Each path below is one point turned by a fixed rotation once a step. After each direction that follows a path, write how fast that rotation turns it, in deg/step (0 if it stays still).
Each turn is a multiple of 5 degrees from 10 to 175, or 0.
Each row of a path follows its step; steps can be skipped.
Path 1:
step 1: [ 31   5 -24   4  14  -8 -10 -25  12   2  17 -13  37   8   8 -15  17 -11
  18  -3  23  17  -7   6 -17   0 -11 -35  -1 -14  15  -3   8  17 -10  -3
 -18 -15   0]
step 3: [  8   3  27   0 -15  25 -17  20  30  27   6   8  29  -9 -20 -12   5   9
 -10 -16  -5 -15   1  18 -24  21  16   8   5   9  -1   8   1  -1  15   3
  -2 -24  28]
step 9: [ 32  -1  18  -4 -18 -16  14 -30   7 -12   8  -8   6 -10   2 -41  10  10
 -25  11 -18  -1   7  11 -27 -20  -3  25  -3   4  -3  23   4  10 -19   3
   4   5  -6]
step 14: [ 17   2   6  -7 -24 -27  30 -14  10  28   7  13   4  -6 -17   0   9   0
   4   4   3   1   7  14 -34  14  -6  33  -4   0 -11  19  11 -13  -9 -12
 -35 -13  14]
step 15: [  6  -4 -11  -3  -6 -38  27  24  31  16  -3 -18  10  11 -15 -24  -9  13
 -12   1   2 -16  -1  -1  13 -17  -5  -4   6 -39  -2 -16  10 -25  -8   2
 -15  -2   5]
step 17: [ 41 -14  -7   5  -2  25  -2  -9  14  -2  30  15   2 -11  -8  -8  21  18
 -13   4  21  18  -3  -2  11 -10  -3 -20  -7 -11 -17 -28   5  17   6  -9
  18 -29 -16]
step 19: [ 12  -5  -2   5   2   3  -8 -26   7  15  -7 -17  35 -14 -26   4  -3  -4
  -3 -14 -21  14 -16  18 -33   7   0  -2   6  -9   0   1  12   6 -39 -18
 -18 -16  27]
step 20: [ -4 -21  23   1 -27 -16  -2  28  36  -9 -14 -16   7  -1  -6 -22  -6  15
 -13  13 -23 -22 -17  16  -5  10   8   2 -15 -12  21  -2  10   5 -34  -9
   0   2  -9]
step 25: [ 20 -24  19 -12 -30   0  27   6  33  10  -6  -6 -12 -31  -4  -9  14  -7
   2  14 -26  12  19   9 -19 -10  19  -9 -10 -10  19   4  -6 -26   0  -1
   2  -5  -8]
[  3   1  -1   8   6   0  10  -4 -12  -4   7   1  -5   2  -3  -6   1  -7
  -3  -1   7   0   3   8  -2  -3   1   5  -3   4 -10   5   6   6  -7   4
  -2  -1   6] : 80
[  2  10   1   4   4  -4 -11   4   2  -2   4  -1   7  -7   1   3   5  -3
   7   4   2  -5  -5   3   5  -6   6   7  -4   7   8   5   6  -2  -5   4
  -5   1  -7] : 35
[  2   3  -4   4  -4   2 -10   1  -5  -7  -3   9  -6  -8   1  -2   3   6
  -5   3  10  -5   3  -8   3   1  -4  -7   3 -12  -1   3   4  -2  -2   1
  -5   6   3] : 65
[ -1   2   4  -2   8   2  -1   3   2 -11   8  -6   5   4  -2   1  -6   9
   3   1  -4   4  -2  -2   6   0  -1   3  -8 -10 -10 -10  -1  -2  -5   6
  -1   4   0] : 160
[ -5  -3  -5   4   1   3   2  -4  -7   4  -2  -2   5   7   2  -5   3  -5
   4   9  -6 -15  -2   0  -5   2   4  -8  -2  -2  -3  -6  -2 -11  -6  -2
  -7  -3  -4] : 80
[-1 -1  2 -9 -2 -7  3 -3 -1 -2 13 -1 -3 -1 14  2  0 -4  0 -5  6 -1 -5  1
  1 -1  8  1  3 -9  0  2  2 -6  9 -3 -7 -7  4] : 25
[ 10   5  -9   3   2   4   0   1  -1   0   1 -11 -11   4  -1   2  -6   4
   2   1   4  -8  -8   0   4  -1  -3  -2   2   2  -3   2  -5   6   8  -5
   0  -3 -11] : 65
Path 2:
step 1: [-10  -6  16 -28  -2  17 -10  19   2  17 -43 -13  -2  13 -12   5  -3   3
  10   6  36 -10 -28  16  25  31  -1 -11   1   9  11   8 -14  26 -22  11
  -8 -14  16]
step 4: [ 15  10  11   3 -18   0 -16  21 -10 -16 -10   7  28  11  -1  19   7   3
 -32  40  10  25 -13 -15  16   4 -24  -8  13   5  41 -16   2  -1  21  13
 -12   3 -22]
step 5: [  7 -11 -16 -36 -22  -4  16 -20   0 -17 -23 -16   2 -14  -2  -3   9  -6
 -15   4  39  31  17   6 -12 -14   6 -29   3  14 -15  -5   6  29  32 -14
   2   2   0]
step 7: [ -5 -23 -19  31  -5 -15  11  -4 -23  20 -17  -9 -15   0  -3  17  21  24
  -1  23   1  31   3 -18  -2 -31  22   2  19 -15 -11 -11   9  18   9  29
 -17  -7  13]
step 9: [-12   8  20   8 -16  10  -1  13   4  25  -9  27  12  17   6 -19 -16   7
 -12  24   6  -1 -20  -9  15 -19 -12 -20   9  -2 -14  -4 -20  17  47  23
  -7 -33 -10]
step 15: [-28 -25  -8 -18  11  -2 -26  20 -32 -10  10 -11   2   1   7  28   2   3
   3  34  14  -9  35  23 -18   0  10  17  22 -22 -12  23 -13  -2   7  -7
 -13  -7   4]
step 18: [ -1 -18   1 -13 -16 -17 -25 -12  -7   0 -14 -25  20 -15 -15   3  19  -5
 -23 -14  19   8  25  -2   9   9  39 -38   1  31  14  23  -5  12 -10 -20
  -2   1   0]
step 22: [-17   6  13   1 -27  20 -27 -11 -24  10  -9  21   7   9 -22   0  22  -4
   7   7  29 -21   1 -30  11 -14 -13 -12   9 -15 -17   4  -1  12  51  -8
  -3  13   0]
step 24: [ 30  23  21  10  19  24 -31  -1  -3  14 -26   0 -13 -19  -8 -23  25  10
  23 -11 -12  17 -14 -22 -11 -30  23   5  13  -9 -14 -12  -6  -7   6  10
  20  -8  -4]
[  5  -6  -8   0   3  10   3   4  -2   6   3  -1  11   2   7   3   2  -1
  -6  -2  -1   3  -3   6   6 -11  -4   4  -5  -1   1   7  -2  -2   1  -3
   5   2   8] : 175
[  7   4  -6  -4   2  -6  -1  -2  -2   0  -8   1  -3   5   0  10  -1 -12
  -7   4   2   1   4   2   6   8   2   9  10   8   3   5   1   4  -1  -3
   3   2  -2] : 25
[  9   0 -11   6   3   4  -4  -7   7  -3   2  -3   5   0  -1  -4   5   2
   5  -4   1   2   5  -1  -7   1  -7   0   5   3  -6  -4 -10   9  -5  -8
   1  -2  -5] : 135
[ -8   2  -2  -1   5  -1   3   1  -1  -3  12 -11   0  -1   2  -3  -2  -2
  -5   2  -5   2  -4  -4   0   5 -10  -1   8  -6  13   1  -2  -3  -3  -1
   6   6  -7] : 170
[ -1  10  -3   8  -5  -4   5   3  -3   6   3   6  -5  -4   0   2   5  -7
   1  -4  -9   3 -11  -3   1  -4   2  -7   6  -4 -10   3  -2   5   6  -5
   3   2  -2] : 25
[ 7  2 -1  3 -3  2 -2  7 -5  5 11 -2  5 -9 -9  3  3 -3  0  6 -5 -7  6 -1
  9  7 -1 -4 -6  6  2  0 -5 -2  1  2 -8 -6 -3] : 155
[ -6   0   2   7   5   1  -6   1   2  -2   8   0  -1  11   0  -7   1  -6
  -3   5   2  -1   8  -2   6  -4  16  -1  -1  -4   2   0   0   1   2 -11
   6  -5   1] : 10
Path 3:
step 0: [ 15  -2  16   4  19 -20  -7  -7  39  21  15  10  -2  -9   2  -2   9  -2
  -3 -27  -6  12 -36   2   9 -11 -11   6  25  -8 -13   5 -32  -6  10   9
 -16 -34  18]
step 5: [ 22 -18 -10 -13 -17 -24  20  32   5  19  20 -17   6 -11  23 -10   5 -12
   7   5   5  -9  27   3   5   6   8 -24  12  -3   3   7 -16 -14 -34   3
  10 -29  20]
step 10: [  2  -8 -18  -9  18  -7  16  27 -18  11   6 -17   4  14 -10  18  21 -10
 -16 -17  -3   1  15   9  -2  42   8 -19 -27   4  -4 -14   9 -24  13  15
  -9  36   8]
step 11: [  4   0  -7  16  25 -24  25  22 -18   3  22  22 -20  12  11 -12  18  10
  25   9  -4   5   7  20  -4   8  -2  16  30 -42  -4  11  -1   0 -13  16
  -5 -18   2]
step 12: [  3   8  -7  37  20  -3 -16  -6 -36  -3 -20 -13  -5   0  12   8 -17   7
  -4   1  29  -4 -52 -31 -17  -6 -15   0  -3 -11   3  12   4  -6  10   3
  -8   0  13]
step 13: [ 17 -21 -18  32 -24   2   9   1  14 -11  11  -8  16  -1 -23  12 -38 -11
  14   7  -5  -6  -3  19   2  27  -1 -15 -12  -2  16  -1 -11 -37  -9  12
  10  12  21]
step 20: [ 13  24  -3 -22  -5  -3 -11  -9 -15 -11  21 -32  -9   7  29 -13  -9  10
  -8  16   3   7 -15 -19 -16 -31  -9   2 -12   2  18   2  32   5 -26  -3
 -16 -16 -26]
step 21: [ -4 -19 -14 -15 -17 -10  31  -8   6  14  24 -10  23  -2 -11 -13 -12  -8
 -15 -17  31   7  -7 -26  24  15 -25 -17 -20  18  -1 -13  -1  13 -23  10
  15  10  16]
step 23: [ 13   9 -11   2 -10 -20   4  22   5  48 -24 -16   5   3  12 -18  15  -6
  -4   9   0   0 -24 -19 -18  -9  12  -7  31   0  22  13  27  12  14 -15
   1 -10 -10]
[ 11  10   9   0  -3   5   2   3  -8  -3  -4   1 -10  -4  -2   3   1  -2
   2   1   8  -4  -5  -2  -4  -4   3   7   2   6  -6  -5   7  -1   0   1
   6   2  -7] : 135
[ -3  -1   4   0  -6   6  -3   7   2   1   1   3   2   5   1  -1  -1  -5
   5   4   0  -3   6   1  -1  11   5   2   2  -1   8   0   8  -8  -3   1
 -14  -5 -10] : 120
[  0   0  -4   1   1   0   2  13   0   4  -7   1  -6   3   4   3  -3 -10
   1  -2   4 -10   1   0  -6  -3   0  -5   7  -5  -3   5  -9   7   6   9
  -6  -3   4] : 60
[ -4   3  -1  -8  -1   1  -8   7  13   7  -3   6  -2  -8 -11  -3   4   0
  -1  -2  -3   1  -7   3   1  -3   8   1   4   5  -3   5   0   0   2  -6
  -3   7   1] : 45
[ -7   4  -2  -3   1   4  -4  -1   6   3  -4   7  -6  10  -2  -3  -3   2
   4   1   6  -4  -1  -8   1   5   1  -4 -11   0   1 -10   4  -4   6   4
   8  -3  11] : 125
[  2  -5  -5  -4   5   1   4  -3   7   0  -9   1   0  -5   8   6  -5  -4
   4 -12   2  -2   4   0   6   3   2   1   3  -5  -1  -2   4  -7 -11   3
   5  11  -2] : 130
[ -4   2  -2  -4  -4  -1  -6   2  -5  -2   4  -2  -2 -14   8   0 -13   2
  -6   5  -2  -6  -4   0  -3   0  -1 -12   5   3   1  -2   1  -9  -2  -4
   2  -5   3] : 95
[ -9  -3   0   6   4   6   0  -1  -1   2   4   0   4  -7  -2   2   0   0
  -5  -2   6   1  -4 -16   7   1   1   9   4   6  -2  -3 -11  -4   1   7
  -2  -1  -5] : 120
Path 4:
step 4: [ -3   3  10  20 -11   6   2 -18  -1   2  15 -13  -3  16 -13  -5  -8  11
   2 -12   1 -19  -8  12  17   5 -22 -11  16 -18  -7 -28 -24  -1 -31  -3
 -13 -45   1]
step 7: [  5  -5   4  -2 -14  21  -7   3  -6   6   4  16 -32  24  17  -9 -30  12
  -5  -3   8 -11  -3  23  25  30 -20  -9   1  17  -3  -7 -14  11 -24   4
 -10   3  26]
step 8: [ 35   4   5   4   7  -2   1   1  11  -9  -8  12  12 -15 -10 -27 -19 -21
   3 -25   4 -10  -7  19  -2  10 -18  -2  -1  11   3 -17 -25  -6 -21   7
  16 -29 -32]
step 12: [ 19   6 -15  10 -13  16 -21  12  29 -28   0  27  14  24  -1  15 -19  -3
  -2 -13  19   7 -35  11   5  -5 -22   5  12  11  -4   3 -12  -1 -22  -8
  -9  -4  -4]
step 13: [  2   5  -7  14 -31   8   5 -16  -8 -28  15  -5  13 -14   0 -21  -1  14
 -11 -12  10 -14  26   7  20   3 -15   5  18  -5  20 -20 -33 -15 -10   1
  -1 -27  13]
step 18: [-33 -19  15 -12  -3   0  -3  11  19 -11  10   4   2 -13  30  -1 -14  11
 -15   6  11 -22  -9   4  24  14 -39   2  11  14   7 -11 -15  -3 -10  22
  -7 -15  -6]
step 20: [ 20  -8  20 -11 -15   2  23 -17  -1   7  16  11  -9  10 -14  11 -16  -4
 -22 -15   6   8   0  22   8  20 -13  -9  -6  12   5  -7 -22 -25 -17 -21
 -19 -34 -13]
step 22: [ -1   0 -16  12 -17  -7   7   0  10  -7   1   8   8 -37   6 -20  29   0
  -7  -9  25   2   8  -5  33   8 -22   8  21  -7  -2  12 -26 -18 -22   2
  -8 -11 -17]
step 24: [ 22  19 -16   1   2   2  26   1  14 -12   9   4   4  14   3 -16 -18  -7
 -23 -11   5  -2 -15   9   4   3  -1   5   5  28  19 -15 -41  12 -33  15
   0 -11  16]
[ -3   0   1  -9  -2  -7   0   5   1   0  -2   2   4   1   4  12  -4   5
  -6   1   2  -2 -13  -5  -9  -6   5   4   2   5   6  -2  -9  -1   1   2
   8   0  -5] : 120
[ -8  -6  11   0   4   2  -4  -4   4  -6   2   1  -1  12   2   9  -2  -5
  -2  -4   0   5  -6   1   5  -3   0   3  -2  -9  -2  -3   0   0   0  -2
 -15   1   2] : 130
[-2  7  1 -4  1 -2  7 -6 -3  0  0  4 -3 -5  2  6 -4 -4 -4  8  1  2  4 10
 -1 -1 -2  2 10  5 -2 11 -1 -8 -6 10 -7  7  2] : 170
[  6   2   6   3   4  -2   6   4   5  -8   1   8  -1  -7  -1  -6   4 -10
   1  -3   2  -3   3  -6  -2  -6  11   1  -5  -1   5   5 -10   0  -8  -6
  -3   1  -1] : 155
[  2  11  -6   1   3   1   3  -2   0  -1  -4  -2   8   7   3  -5   1  -7
   7   2  -4   7  -3   4  -4   4   1  14   0 -11  -2  -4  -7   0   1   5
   4  -1  -6] : 160
[-10  -6   2   0  -7 -11   4   4   6  -7  -1  -7  -6  -6   1  -3   4  -4
   3   5  -2   5   2  -8  -3   7  -7   5   2   1  -5   2  -5   1   8   2
   1   2   6] : 85
Path 5:
step 0: [ -1   2  -2  14   4  -7 -20  15 -26  18 -22   3  -4  39  23 -28  13   3
   0 -13 -27 -13 -34  -7   9   1   4   1  21  -6  -2   8   9  -9  18   4
  -5  -7  -9]
step 6: [  5   4   8   7  -9   6   4   6 -40   4  -6   6  -2  23  17 -26   7  -2
  23 -23   3  10 -33  -3  -3  19  14  15  32 -11  -6  -1  -3 -17  -3   3
 -22  -7 -10]
step 10: [ -7  33 -28  -3 -10  -6 -36 -17  -3   1  -9 -13   7  -2 -18 -12   3   5
  21   0 -23  13 -31 -24  10  20   3  12   9  -6 -18   9  -6 -11  24  -3
  -1   5   1]
step 12: [ 10  -3 -25  23  -8   9  -9 -17 -27  11 -22 -13  -2  34   7  -5   6 -18
  35 -13  20  -6 -23 -14  10  16   2   5  24 -12   1 -19   6 -11  -1  -7
  -7  -4   0]
step 13: [-22 -14 -27  13 -20   9 -34  31  -1  10  -7 -12  15  21   3 -24   6 -13
  -9   1 -22  -5   3  -5   5  17  -3  11  15  -4  11 -23   5 -23  20  -4
   4  -3  -1]
step 14: [  5 -12  -1 -21 -24  -3 -25  13   9  -9 -16 -17 -16  18 -15  -8 -15 -30
  16 -35  13  -9  -5   0  29   2  13  17  10  -4  -2   9   0 -15  20 -11
  16   4  -3]
step 22: [  8  13   4  -1   7 -12 -30  -9 -17  11   3 -14  -6 -12  -6  -2  19 -20
  12 -18 -19 -10 -39  -6 -16  -1   6  26  26  -9   0   1   3 -18  11  11
 -21 -26  -9]
step 24: [ 10 -23 -36  11 -15  -1 -20  15  -6 -10  16 -11  -3   0   9 -17  -8 -25
  14  -2   8  -8 -14  -3  -5  19 -13  28  14   2  13 -34 -11 -29  13   1
  -3  -9   4]
step 25: [  7  -1 -14 -19 -12   9 -15   7 -15   1 -23 -22  20  23   2 -28  -2 -20
  10 -22  -2 -16  -8 -27   7  14  27  15  -2 -24   2   9  -4 -18  15 -20
   4  -8  -8]
[ 0  1 -5 -8 -8 -2 -2  9  5 -2 -1 -2 12 -3  4  1 -4 -3  2 -7 10  1 11 -4
 -1  0 -7  1 -8  2  6  5  1 -2  4 -7  0 -2 -4] : 65
[  3  -1   3  -4  -7   0  -1   2  -2   3  -2   0   7   4  -1   9   1  -7
   1  11   3  -8  -7  -5  -1 -13  -1  -3   1  -1  -4  -4   4  12   1   2
  -3  -6  -2] : 100
[  4   8  10  -5  -6   2   2   7 -11   1   8   7   0 -13   3   3  -2   3
   0   1   0   9   0   2  -2   0   7   7   3   3   2  -1  -3   1  -7   2
  -4  -5  -3] : 25
[ -5   7   0   6   2 -12  -3  -6  -2  -4  -1  -6   3  -5  -9   0  -9   2
   3   4   1  -1   0   8   2  -9   3  -6  -3   2   2   2   0  -9   1   2
 -10  -2  -8] : 60
[  3   0  -1   0   3   5  -2   2   0  -7  -5  13   7   6   6  -3  -6   9
  10  -2  -3 -10  -1   6   0  -1   5  -3  -3  -3   5 -13  -2  -3  -1  -1
   1  -3   0] : 60
[ 12  -7  -6   0  -3  -6   9   1   0  -2   5  -4 -11   3   3   3 -12   3
   1  -4   1   1  -4  -7   4  -5  -2   1  -4   2   8  -4  -2   2  -5   2
  -5   4   4] : 115
[  4   8   5   6  -7  -4   9   5  -2  -4   1   3  -3  -1   5   5   5  -2
  -1   5   4 -15  -2   1   8   5  -7  -1   1   3  -6   3   0 -11   0  -4
   3   4   1] : 120
